[[127 132 120 112 153 110 123 122]
 [123 155 105 126 153 114 122 117]
 [127 129 123 118 153 127 132 126]
 [143 115 120 139 153 111 147 129]
 [123 139 124 120 153 123 125 126]
 [131 107 144 118 153 125 120 130]
 [131 118 125 109 153 118 152 137]
 [113 135 135 108 153 149 119 128]
 [129 100 158 133 153 148 117 136]
 [127 147 121 152 153 129 114 121]
 [123 129 125  99 153 119 141 133]]
|
[[133 141 119 153  99 125 129 123]
 [121 114 129 153 152 121 147 127]
 [136 117 148 153 133 158 100 129]
 [128 119 149 153 108 135 135 113]
 [137 152 118 153 109 125 118 131]
 [130 120 125 153 118 144 107 131]
 [126 125 123 153 120 124 139 123]
 [129 147 111 153 139 120 115 143]
 [126 132 127 153 118 123 129 127]
 [117 122 114 153 126 105 155 123]
 [122 123 110 153 112 120 132 127]]

[[130 126 127 128 138 119 130 121 125 127 137 134 137 127]
 [127 124 118 127 127 128 130 120 126 125 131 132 132 131]
 [128 130 107 119 135 121 125 127 121 125 133 132 133 123]
 [131 122 152 136 122 135 130 123 136 135 124 130 124 129]
 [130 131 102 127 126 132 127 128 126 125 129 128 130 125]]
|
[[125 130 128 129 125 126 128 127 132 126 127 102 131 130]
 [129 124 130 124 135 136 123 130 135 122 136 152 122 131]
 [123 133 132 133 125 121 127 125 121 135 119 107 130 128]
 [131 132 132 131 125 126 120 130 128 127 127 118 124 127]
 [127 137 134 137 127 125 121 130 119 138 128 127 126 130]]

[[128 129 128 128 145 129 131 131 124 129 129 128 128 129]
 [128 129 128 128 128 128 128 152 124 128 129 129 129 121]]
|
[[121 129 129 129 128 124 152 128 128 128 128 128 129 128]
 [129 128 128 129 129 124 131 131 129 145 128 128 129 128]]

[[123 134 111 123 138 131 136 129 126 123 119 129 143 115 124]
 [129 127 122 126 105 123 130 132 123 132 126 112 138 139 127]
 [128 129 124 130 151 118 138 125 140 127 122 132 125 117 125]]
|
[[125 117 125 132 122 127 140 125 138 118 151 130 124 129 128]
 [127 139 138 112 126 132 123 132 130 123 105 126 122 127 129]
 [124 115 143 129 119 123 126 129 136 131 138 123 111 134 123]]

[[139 125 129 138 133 130 116]
 [105 141 131 143 128 123 126]
 [123 134 128 124 115 120 130]
 [116 135 127 120 117 121 134]
 [128 121 135 116 123 123 130]
 [125 126 137 118 113 119 135]
 [115 143 130 121 121 125 135]
 [119 134 123 128 120 117 121]]
|
[[121 117 120 128 123 134 119]
 [135 125 121 121 130 143 115]
 [135 119 113 118 137 126 125]
 [130 123 123 116 135 121 128]
 [134 121 117 120 127 135 116]
 [130 120 115 124 128 134 123]
 [126 123 128 143 131 141 105]
 [116 130 133 138 129 125 139]]

[[145 127 128 123 115 121 127 116 124 132 145]
 [103 132 128 141 148 143 127 147 136 121 102]
 [145 129 128 153 128 145 121 130 125 152 131]]
|
[[131 152 125 130 121 145 128 153 128 129 145]
 [102 121 136 147 127 143 148 141 128 132 103]
 [145 132 124 116 127 121 115 123 128 127 145]]

[[114 113 107 117 100 118]
 [124 128 147 126 116 153]
 [124 152 149 113 104 127]
 [100  99 140 146 146 100]
 [132 148 137 115 129 101]
 [142 121 134 155 100 111]]
|
[[111 100 155 134 121 142]
 [101 129 115 137 148 132]
 [100 146 146 140  99 100]
 [127 104 113 149 152 124]
 [153 116 126 147 128 124]
 [118 100 117 107 113 114]]
---
[[128 130 142 130]
 [127 132 154 131]
 [127 128 137 129]
 [133 138 128 124]
 [126 126 129 126]
 [134 140 150 131]]
|
[[130 142 130 128]
 [132 154 131 127]
 [128 137 129 127]
 [138 128 124 133]
 [126 129 126 126]
 [140 150 131 134]]

[[148 135 133 127 131 124]
 [131 126 139 117 128 110]
 [115 125 135 121 134 134]
 [149 138 135 124 132 124]]
|
[[135 133 127 131 124 148]
 [126 139 117 128 110 131]
 [125 135 121 134 134 115]
 [138 135 124 132 124 149]]

[[134 138]
 [132 141]
 [155 151]
 [145 143]
 [131 142]]
|
[[138 134]
 [141 132]
 [151 155]
 [143 145]
 [142 131]]

[[134 135 117 108 117 144 151 126 136 119 122 119 126 117 134]
 [141 138 141  99 135 135 140 119 129 122 149 125 103 127 141]
 [134 123 135 134 127 151 113 141 128 129 118 119 117 134 142]
 [115 123 123 127 116 119 157 125 125 139 131 143 126 139 118]
 [128 129 120 121 151 139 122 148 126 129 156 143 130 138 143]
 [112 119 122 132 129 139 123 147 136 120 125 129 133 136 132]]
|
[[135 117 108 117 144 151 126 136 119 122 119 126 117 134 134]
 [138 141  99 135 135 140 119 129 122 149 125 103 127 141 141]
 [123 135 134 127 151 113 141 128 129 118 119 117 134 142 134]
 [123 123 127 116 119 157 125 125 139 131 143 126 139 118 115]
 [129 120 121 151 139 122 148 126 129 156 143 130 138 143 128]
 [119 122 132 129 139 123 147 136 120 125 129 133 136 132 112]]

[[126 118 129 123 134]
 [125 130 145 150 109]
 [114 113 124 127 133]
 [111 109 155 154 108]
 [145 132 140 122 132]
 [108 110 120 122 134]
 [128 118 126 112 143]
 [137 110 146 118 140]
 [119 144 109 136 124]
 [138 112 137 115 144]
 [146 121 121 106 152]
 [148 138 144 136 119]]
|
[[118 129 123 134 126]
 [130 145 150 109 125]
 [113 124 127 133 114]
 [109 155 154 108 111]
 [132 140 122 132 145]
 [110 120 122 134 108]
 [118 126 112 143 128]
 [110 146 118 140 137]
 [144 109 136 124 119]
 [112 137 115 144 138]
 [121 121 106 152 146]
 [138 144 136 119 148]]

[[120 130 136 121 140 134]
 [134 125 129 136 116 132]
 [119 131 129 122 137 126]
 [151 122 126 118 147 122]]
|
[[130 136 121 140 134 120]
 [125 129 136 116 132 134]
 [131 129 122 137 126 119]
 [122 126 118 147 122 151]]

[[126 123 120 131 130 127 128 150]
 [126 135 131 128 131 128 128 126]]
|
[[123 120 131 130 127 128 150 126]
 [135 131 128 131 128 128 126 126]]

[[132 136 136 129 129 120 141 130 127 126 131 130 138 106]
 [142 119 142 126 119 122 118 121 131 120 121 124 126 138]
 [140 115 143 126 123 127 126 128 120 131 128 111 132 125]
 [139 127 131 127 131 114 126 122 138 131 138 146 131 132]
 [118 135 135 129 145 121 134 130 136 117 126 123 123 116]]
|
[[136 136 129 129 120 141 130 127 126 131 130 138 106 132]
 [119 142 126 119 122 118 121 131 120 121 124 126 138 142]
 [115 143 126 123 127 126 128 120 131 128 111 132 125 140]
 [127 131 127 131 114 126 122 138 131 138 146 131 132 139]
 [135 135 129 145 121 134 130 136 117 126 123 123 116 118]]

[[139 125 125 125 122 122 124 131]
 [120 118 129 131 129 111 133 126]
 [137 124 126 127 125 123 128 130]
 [104 132 127 125 125 131 121 127]
 [113 127 127 132 139 125 132 126]]
|
[[125 125 125 122 122 124 131 139]
 [118 129 131 129 111 133 126 120]
 [124 126 127 125 123 128 130 137]
 [132 127 125 125 131 121 127 104]
 [127 127 132 139 125 132 126 113]]
---
[[113 111 115 123 133 141 146 146 140 131 120 112 103 108 110 118]
 [125 119 114 114 117 124 133 141 145 144 138 129 108 119 112 109]]
|
[[125 119 114 114 117 124 133 141 145 144 138 129 108 119 112 109]
 [113 111 115 123 133 141 146 146 140 131 120 112 103 108 110 118]]

[[128 127 128 130 129 129 127 128 129]
 [129 125 127 129 126 127 127 130 129]
 [154 122 141 127 138 119 125 113 127]
 [129 126 129 128 126 127 129 129 128]]
|
[[129 125 127 129 126 127 127 130 129]
 [128 127 128 130 129 129 127 128 129]
 [129 126 129 128 126 127 129 129 128]
 [154 122 141 127 138 119 125 113 127]]

[[114 143 113 144]
 [139 110 107 134]
 [119 148 152 122]]
|
[[139 110 107 134]
 [114 143 113 144]
 [119 148 152 122]]

[[111 149 149 139]
 [119 127 127 127]
 [149 130 135 130]
 [140 125 132 129]
 [126 135 145 135]
 [135 121 114 122]
 [133 128 136 131]]
|
[[135 121 114 122]
 [119 127 127 127]
 [140 125 132 129]
 [149 130 135 130]
 [133 128 136 131]
 [126 135 145 135]
 [111 149 149 139]]

[[107 117 131]
 [141 149 137]
 [119 145 129]
 [147 136 148]
 [143 129 111]
 [122 122 141]
 [114 123 123]
 [126 114 107]
 [109 136 124]
 [119 138 133]
 [144 129 136]
 [137 123 146]]
|
[[126 114 107]
 [143 129 111]
 [114 123 123]
 [109 136 124]
 [119 145 129]
 [107 117 131]
 [119 138 133]
 [144 129 136]
 [141 149 137]
 [122 122 141]
 [137 123 146]
 [147 136 148]]

[[132 136 125 115 112 112]
 [140 110 109 128 141 114]
 [128 150 117 119 138 113]
 [126 111 138 137 129 121]
 [134 129 126 134 118 119]]
|
[[140 110 109 128 141 114]
 [128 150 117 119 138 113]
 [132 136 125 115 112 112]
 [134 129 126 134 118 119]
 [126 111 138 137 129 121]]

[[134 132 136 146 127 129 129 141]
 [130 137 131 139 126 127 129 135]
 [130 130 134 149 127 129 132 147]
 [134 131 137 143 127 132 130 143]]
|
[[130 137 131 139 126 127 129 135]
 [130 130 134 149 127 129 132 147]
 [134 132 136 146 127 129 129 141]
 [134 131 137 143 127 132 130 143]]

[[134 111 125 118]
 [139 139 117 156]
 [100 110 124 109]]
|
[[139 139 117 156]
 [100 110 124 109]
 [134 111 125 118]]

[[123 128 154]
 [139 133 143]
 [140 116 118]
 [147 126 128]
 [111 151 132]
 [128 130 122]
 [138 114 106]]
|
[[138 114 106]
 [140 116 118]
 [128 130 122]
 [147 126 128]
 [111 151 132]
 [139 133 143]
 [123 128 154]]
